grid =
[[127 127 128 128 128 131 124 125]
 [127 123 122 130 131 146 117 125]
 [131 131 137 121 127 116 128 119]
 [127 124 123 130 131 144 119 126]
 [127 124 123 130 131 143 119 126]
 [127 128 128 128 128 128 126 126]
 [124 130 122 136 123 119 150 153]
 [128 124 123 130 130 142 121 127]
 [130 131 137 122 126 115 128 119]
 [127 128 128 129 128 129 126 127]
 [124 130 123 136 123 119 147 150]
 [131 131 136 121 127 117 127 118]]
Give the bottom-right entry.
118
The entry just left of the largest entry is 150
The top-right entry is 125
Give the top-left entry.
127
The entry in the bottom-left corner -> 131
Give the entry directly above the largest entry.
126
Give the fourth-last entry, reading row by row.
127
Give the largest entry in the last row.
136
Give the entry directly below the smallest entry.
129
Give the second smallest entry.
116
The third-last entry, reading row by row: 117
The last entry in the row that holds the smallest entry: 119
Give the largest entry in the first row.
131
The first entry in the row that holds the largest entry -> 124
Give the entry just right of the smallest entry.
128
Give the 3rd entry in reading order.
128
Give the 4th entry, reading row by row.
128

X =
[[117 137 117 123 119 130 140 106 111 111 143 137 126]
 [137 139 132 138 143 121 125 109 112 115 145 118 142]
 [132 146 130 128 115 138 142 108 103 134 133 130 138]
 [136 147 133 131 121 135 138 107 102 132 135 126 141]
 [148 140 144 139 135 131 125 124 116 143 126 114 147]
 [129 143 129 123 107 142 144 115 108 140 125 134 132]
 [109 128 112 117 112 132 141 119 124 114 135 145 115]
 [108 125 112 115 109 133 140 126 129 119 129 145 112]
 [142 120 140 136 143 123 113 146 142 141 117 115 133]
 [140 134 135 141 149 118 119 117 119 118 142 113 143]
 [129 119 133 122 118 135 127 149 143 150 107 131 121]]
Counting starts at 0.
Find the bottom entry of the column that holds the largest entry.
A: 150
Find the bottom-left entry.
A: 129
The top-right entry: 126
Find the entry in row 1 and column 0.
A: 137
The top-left entry: 117
Find the entry at row 2, column 0.
A: 132
Find the entry just right of the centre entry.
A: 115
Find the entry just right of the largest entry.
A: 107
The entry directly above the largest entry is 118
The entry just left of the centre entry is 142
The entry in row 2 and column 2: 130
Find the entry directly below the centre entry.
A: 141
Find the entry in row 2 and column 1.
A: 146
The top entry of the column that holds the smallest entry is 111
The bottom entry of the column that holds the smallest entry -> 143
Find the entry in row 0 and column 1.
A: 137
The entry in the bottom-right corner is 121
Find the entry at row 1, column 1.
A: 139
The entry directly above the smallest entry is 103
The entry directly above the centre entry -> 125
